Rotation paths and how fast each direction turns (degrees each step)
Each turn is a multiple of 5 degrees from 10 to 175, or 0.
Each row of a path follows its step; steps can be skipped.
path 1
step 0: 0	21	-6	4	-5	-4	12	-23	25	-24	24	18	-7	15	5	-12	-10	-3	15	-16	11	-5	9	24	29	19	9	21	9	17	-18	-13	-8	12	40	45	35	9	1	1	-10	28	-21	-17	-36	33	14	-4	-19	-23	-30	3
step 1: -34	8	-8	27	19	9	-27	-41	-21	-22	10	-10	5	14	-1	-9	11	5	-9	-52	17	-9	4	24	-18	2	12	-5	20	25	-24	18	-34	13	-22	-24	5	-10	-15	18	-9	10	-5	-10	-10	25	-6	45	7	6	-3	14
step 2: -4	-7	10	10	13	13	-28	14	-5	-15	16	6	-10	-27	16	1	-34	-37	2	-34	-5	-13	6	-20	-11	-19	14	0	18	10	-53	-4	19	-22	24	-29	19	-20	-9	-21	6	41	15	7	-11	-13	-21	-5	7	-1	34	-5
step 3: 7	5	-5	-36	-13	1	37	0	11	-14	-45	-4	6	-2	15	-8	9	3	10	-27	-3	-18	-12	-3	-14	10	-16	14	21	-23	-38	-4	7	10	21	2	-24	-11	10	15	16	40	-1	22	-12	-43	14	44	-16	10	14	1
step 4: -10	3	40	7	14	-19	13	16	-13	-4	-5	-25	-3	10	17	-3	-20	-20	-3	-12	-9	-2	-1	27	-20	-35	-33	7	-15	-29	-2	-16	-2	-6	-29	26	-27	4	0	19	-18	-19	1	-37	-19	-26	-3	23	-11	26	40	-15
step 5: 5	25	8	-25	-11	-22	34	35	12	8	-15	4	3	16	-14	27	-39	-30	4	-8	-26	-4	10	12	29	-2	-1	11	-50	26	-23	-14	-10	-26	-9	-10	-17	2	-3	5	7	-20	-11	7	19	12	-38	-2	-15	-3	3	18
step 6: 3	5	-28	11	-13	-24	28	20	8	14	-3	-39	12	8	3	3	-32	-2	39	11	1	-4	-32	7	17	-6	-27	13	-13	29	-1	23	-16	33	-11	7	14	-2	31	29	-8	23	-17	-18	-11	22	30	-12	17	-15	-14	20
step 7: -22	19	20	27	34	23	9	31	-24	5	9	-5	7	27	27	-11	-25	-16	-4	14	-8	-26	19	1	-16	20	11	-24	16	5	5	8	-36	3	-7	7	31	12	-20	42	4	6	-15	3	6	39	10	-1	-4	-16	-22	-19
step 8: 13	56	-12	2	-13	8	-16	2	-7	31	4	28	11	-9	24	-13	12	9	1	-14	-23	11	-9	3	-3	-22	10	-18	36	35	-29	1	-5	-15	25	-29	-10	12	4	13	21	18	18	-8	-8	52	-7	-8	8	4	5	-15
step 9: -2	49	10	-22	-15	0	-17	-19	1	-9	5	-6	-1	3	32	-33	19	-13	-13	0	3	16	-5	3	-26	-15	14	-2	-6	-17	-43	5	-1	27	16	32	39	-24	15	9	3	16	12	26	-33	-22	7	-7	20	-9	-4	25
step 10: -9	17	3	-18	-13	17	-1	-27	-20	-29	-19	-16	-9	-20	0	2	-13	-29	-41	-10	15	-6	30	32	-20	17	-7	10	39	-14	1	-35	4	-22	3	11	7	-4	14	23	15	-5	3	-40	-16	5	-16	17	-12	14	11	35
step 11: 7	-8	4	14	2	-33	-4	-7	-8	0	-15	3	-44	2	18	31	3	-19	1	-12	4	-2	-5	4	21	-3	-5	26	-3	12	-44	-7	4	-22	-47	6	-5	24	-3	-20	-1	28	35	8	-24	9	-20	11	-26	20	14	40
Directions:
3	-2	3	3	-2	11	-4	-2	0	0	7	0	5	-2	2	3	-5	-4	4	5	-8	-1	1	5	-11	-5	8	4	-5	-1	3	4	6	7	-4	9	1	4	-2	-2	0	6	-3	1	8	-1	-5	1	-8	-3	4	4
145
2	5	-11	4	0	1	0	-3	2	1	-3	-7	3	5	0	-9	-4	5	0	1	4	2	-7	2	5	0	0	-1	2	-3	3	-4	-12	10	0	9	-1	-3	7	-6	-5	5	2	6	-1	-9	-3	4	-5	-2	-1	-2
125
4	5	0	3	6	-2	-4	-11	5	-2	2	1	7	-1	-1	12	6	-4	-3	5	5	2	-2	0	-6	3	-2	-3	8	4	-7	-2	0	-2	-2	4	-1	-14	-7	1	3	6	-1	-2	-5	-4	-5	-3	0	0	-3	-4
45
1	1	1	6	1	-4	-1	4	-4	5	3	-4	-4	4	0	-4	-1	-6	-11	-2	4	-3	-2	9	4	4	5	-1	0	5	7	-6	10	0	0	-9	-2	-2	3	-2	8	4	0	3	3	1	-10	-6	-7	2	5	-8
125
1	-5	-4	-1	16	0	5	3	3	3	-8	6	4	2	-1	2	-5	2	-3	-1	-7	6	-6	1	1	-1	-8	-6	-8	-1	7	1	2	4	1	3	-3	-5	-2	6	-2	1	-4	3	-3	9	-1	-10	-2	0	2	4
45
-3	-4	-5	-2	-1	-6	-4	1	-4	-6	10	-7	-6	6	-10	10	-9	5	-2	-2	-3	-1	-1	1	5	5	2	-1	0	1	-4	3	-1	1	-6	7	-1	5	2	-3	4	1	-7	-3	-4	4	-3	-3	-2	6	-11	4
65
path 2
step 0: -1	-12	4	-14	4	-30	3	22	-9	2	-3	-9	-1	-8	14	22	6	-16	-10	12	6	-13	-16	4	-38	1	3	9	-8	-22	1	-41	-36	-32	-12	-4	23	2	4	-4	10	-2	-2	5	-9	-15	-14	19	-39	0	-11	11
step 1: 7	-21	-11	-6	16	11	16	-12	2	9	7	-5	11	-9	11	3	-5	-38	-16	-20	-21	-26	7	6	-2	14	9	-2	-31	-11	23	-26	0	0	14	9	-11	-11	7	10	23	7	3	26	9	20	7	-38	-15	0	-33	5
step 2: 13	-20	-10	-15	12	-17	7	7	-19	-14	-12	-24	3	-5	17	15	-19	-6	0	-7	10	-23	-11	1	-24	-33	4	11	-26	-12	-18	-2	-13	-11	-13	17	6	1	17	15	19	10	29	-16	-15	-6	-29	18	-32	-2	-15	-10
step 3: 18	-21	-3	-13	-9	-19	15	-9	11	-22	3	16	12	2	6	-2	2	-2	-2	-11	-1	-46	-8	-5	-16	28	24	4	-13	-11	23	-23	-6	-2	-11	1	-31	-24	-24	12	7	-8	9	24	2	22	-7	-8	-3	13	-35	-1
step 4: 13	-10	2	-9	31	6	12	-2	-22	-11	7	-19	6	-2	36	23	-1	-12	-9	-19	36	-16	-1	-19	-3	-8	17	-6	-8	-13	-2	16	-22	-16	-10	11	-19	14	11	7	15	32	9	-6	-3	24	-34	5	1	-18	-1	2
step 5: 13	-14	11	-20	-6	-9	-9	5	17	-5	4	16	18	2	2	15	-1	5	-1	-24	3	-29	-29	-12	-48	27	10	11	-24	-21	2	-27	-29	-9	-16	-16	18	2	-15	11	-14	-1	4	21	-9	19	6	10	-2	-7	-4	8
step 6: -2	4	8	5	28	6	11	-5	-5	-5	7	12	14	-15	34	19	2	-9	-20	-4	10	4	20	9	7	23	11	-2	-28	-24	-6	-25	-31	-19	11	8	-14	-6	17	3	37	20	7	9	14	15	-23	-15	-4	-22	-9	22
step 7: 11	-19	-12	-28	-3	3	-16	-8	9	0	-7	2	19	-4	-14	-2	-30	-11	6	-28	-11	-17	-25	-1	-32	8	18	18	-43	-25	-9	-3	-10	12	-12	8	28	23	17	7	18	14	7	-9	6	8	-11	5	-13	-5	-7	1
step 8: -11	-5	1	7	-7	-9	29	-17	3	-24	-7	32	20	-16	19	5	-2	-1	-12	11	-11	-13	-5	3	3	7	15	19	-7	-22	-8	-28	-28	-30	-18	7	-30	-14	2	1	37	0	13	0	16	-2	-12	13	-10	5	-28	1
step 9: 21	-22	-28	-25	11	9	7	-9	-3	9	11	-8	8	-10	2	8	-16	-33	3	-12	4	-28	-16	-15	-12	16	31	10	-2	-18	19	20	-2	4	-8	-1	-5	23	17	-3	27	15	-25	-2	13	18	-34	8	0	3	-7	-5
step 10: -23	-20	13	-1	1	2	19	-2	1	1	-12	6	11	-8	16	24	1	-17	-13	5	-4	-20	-34	-19	-24	-7	5	13	4	-15	6	-20	-36	-45	-38	-5	-3	6	-8	-6	3	0	19	14	-5	1	5	15	-25	-3	-3	2
step 11: 21	-19	-23	-3	22	2	14	-5	0	21	18	-6	8	-16	21	24	6	-20	-11	8	-11	-23	19	3	-26	26	8	5	-17	-10	16	-16	-6	-7	18	-21	2	-2	22	0	17	0	-25	31	1	22	-24	-9	-8	-6	-23	1
Directions:
3	-1	3	-2	7	-3	-8	-7	3	-3	-5	-1	0	-1	-2	-3	1	-3	-1	-3	-11	-2	4	-6	1	3	-4	-4	-5	5	-8	-7	-3	6	6	-1	0	1	3	1	11	-5	6	-4	-6	-11	-1	-3	-1	6	2	1
65
1	-4	3	-3	4	2	2	-2	3	-5	-4	-3	2	-1	3	-8	-2	-1	2	5	6	-3	-8	3	-1	7	12	6	1	-4	1	1	5	3	4	4	8	3	-7	-4	-6	-8	3	2	-4	-9	6	0	-2	2	2	11
155
3	4	4	-1	3	-4	9	4	-6	-6	8	5	0	3	-6	0	-1	6	0	-14	8	-3	0	-8	2	-4	-3	3	-2	-9	0	-2	-2	7	5	0	3	-6	-3	0	3	-3	4	-6	1	2	1	-4	2	-3	2	7
25
2	5	1	0	15	-4	-1	-11	-3	-7	-1	6	-7	-1	2	-1	0	-2	-6	4	3	9	1	2	-4	-4	-6	4	-1	-4	1	0	4	-8	-7	5	1	-3	-6	-2	-1	4	-2	-4	0	1	-2	1	-6	6	6	0
175
-7	1	2	11	-7	8	3	-2	1	1	-1	7	5	-2	10	-4	-2	-7	-11	1	6	-1	1	-6	2	0	-5	-2	-5	0	1	-4	7	-1	-4	-1	-2	-1	-7	2	4	-3	7	4	-1	-1	4	-7	8	3	-2	-4
155
-1	6	-7	0	-7	-3	5	-2	1	-6	6	6	1	-1	3	-4	6	-1	0	-1	-3	2	15	3	-4	10	4	-3	9	3	2	0	-4	-4	2	2	4	-8	-5	0	4	-5	-3	5	-4	-1	-5	-1	-3	1	-5	5
140
path 3
step 0: -20	-19	-3	1	-14	-7	27	-7	-2	-11	19	-3	-9	0	24	2	-20	-6	-4	27	9	-1	-8	19	13	8	-3	30	-15	-1	7	1	4	9	25	16	6	-1	13	5	-39	52	3	13	-8	-1	14	-18	34	5	-34	-17
step 1: -2	1	5	-32	-3	-12	23	8	18	-16	5	-27	-7	9	-13	-8	-12	-9	-7	-8	10	15	0	9	10	2	-2	-17	29	16	-1	9	-27	-1	2	6	1	13	24	0	-30	43	-2	5	-25	19	33	3	41	10	19	-23
step 2: -14	21	-2	1	-3	-23	-13	1	-27	-4	16	-16	1	-12	10	14	-9	-26	1	11	30	13	-15	37	9	-16	-13	-26	-7	5	-14	8	-15	10	-12	27	-13	16	-7	1	-44	16	-5	4	-6	-5	-3	-24	22	26	33	-10
step 3: 30	-1	13	-9	-25	-25	5	-16	5	15	-9	4	6	-7	4	-6	-17	-14	-5	15	0	15	-25	33	-32	-3	-1	-18	15	-17	-35	-8	17	11	29	20	-18	12	-2	-6	-26	26	19	-13	-3	15	11	-15	5	30	-3	-23
step 4: 9	1	19	4	-12	-1	-9	-12	27	4	5	8	44	9	-23	10	6	-29	-14	31	1	21	-14	5	-4	20	-14	6	3	17	-26	3	-8	-6	13	28	22	-3	9	14	-42	36	-10	-12	-20	-1	-10	9	0	21	3	8
step 5: -17	29	22	5	-14	-6	-20	-26	16	-5	-10	-20	23	14	-5	-6	-32	-43	-8	24	18	7	2	-2	3	18	4	-28	10	-4	-10	12	-12	-6	-1	-4	28	18	2	8	1	22	13	21	2	34	9	-24	-18	16	5	-8
step 6: -25	19	-9	16	-35	-13	12	-7	9	-14	-5	1	19	7	19	-15	-12	-36	6	12	20	-6	-20	9	2	9	-18	16	-22	3	-18	-26	15	13	1	12	-2	5	5	11	-19	44	25	20	21	15	-9	-20	11	-20	-17	4
step 7: -4	6	6	-17	-27	-9	40	-9	23	-7	-22	-14	22	0	3	-24	13	-25	-24	-14	-5	-12	-9	0	24	28	18	-4	31	-2	-21	-8	-23	8	-3	17	-4	15	25	4	-8	35	25	12	-4	-12	4	0	23	-1	-5	-15
step 8: -17	9	-1	-4	-21	-26	-18	-5	-31	2	8	-25	0	-10	16	0	20	-28	-43	9	11	3	-21	30	37	30	-9	8	8	16	-6	27	-17	4	-17	14	20	12	2	-3	-18	16	-4	9	-7	-8	-7	-10	15	-5	0	-19
step 9: 11	3	-2	-36	-25	-26	-6	5	-6	7	17	-11	3	2	27	-6	-4	13	-18	16	11	2	-25	42	2	0	-24	-3	35	-11	-25	-12	-4	-9	-7	5	7	15	6	-20	1	31	24	-1	16	27	25	-22	-7	-2	-5	-14
step 10: 14	7	-4	0	-20	-34	-6	-8	21	15	18	-3	38	4	-6	3	16	1	13	29	-6	-3	-23	13	26	-7	-36	14	19	7	-29	-32	-13	-8	-14	26	8	-2	16	9	-13	18	-18	-15	7	-5	3	-2	28	13	20	-7
step 11: 9	3	14	-3	-22	-31	-36	-32	29	36	12	-15	20	6	21	5	-17	-34	-9	0	8	-14	-3	-17	15	-1	5	-12	13	-20	-6	9	-23	-6	-4	24	10	14	17	-8	5	-2	-4	-7	2	7	10	-21	7	38	-4	-17
Directions:
8	2	4	6	-4	-8	4	-5	4	-2	-1	1	-5	4	-5	-5	-2	6	2	-2	4	-1	-3	0	-1	2	2	-3	2	3	-6	6	0	3	-2	-13	0	2	-2	4	4	-3	-1	-3	-1	9	-3	8	3	-4	2	-15
175
5	-6	6	-1	-3	-9	-5	5	5	3	-3	5	6	-6	-2	9	-3	-5	5	6	-3	-2	5	-3	-6	4	-7	-2	-3	-11	-1	-4	-3	-2	0	-6	7	-6	-1	1	2	2	-6	-2	4	2	-5	2	-7	6	1	1
55
1	9	-6	-7	0	6	-7	0	2	-4	7	-2	0	2	-7	2	-7	2	2	5	-1	7	9	5	0	-6	-10	-1	-1	2	-1	-6	-9	3	-3	-8	3	1	-3	0	4	1	5	7	1	3	3	-1	5	-9	2	2
90
-1	2	-1	-11	7	0	-1	5	-10	1	-4	0	3	-12	7	-2	7	-2	3	-5	-1	-3	1	5	6	-1	-4	-1	0	-1	-5	0	-4	9	3	-8	-5	-2	1	2	-5	3	-1	-6	-8	4	3	4	-4	-2	0	-6
55
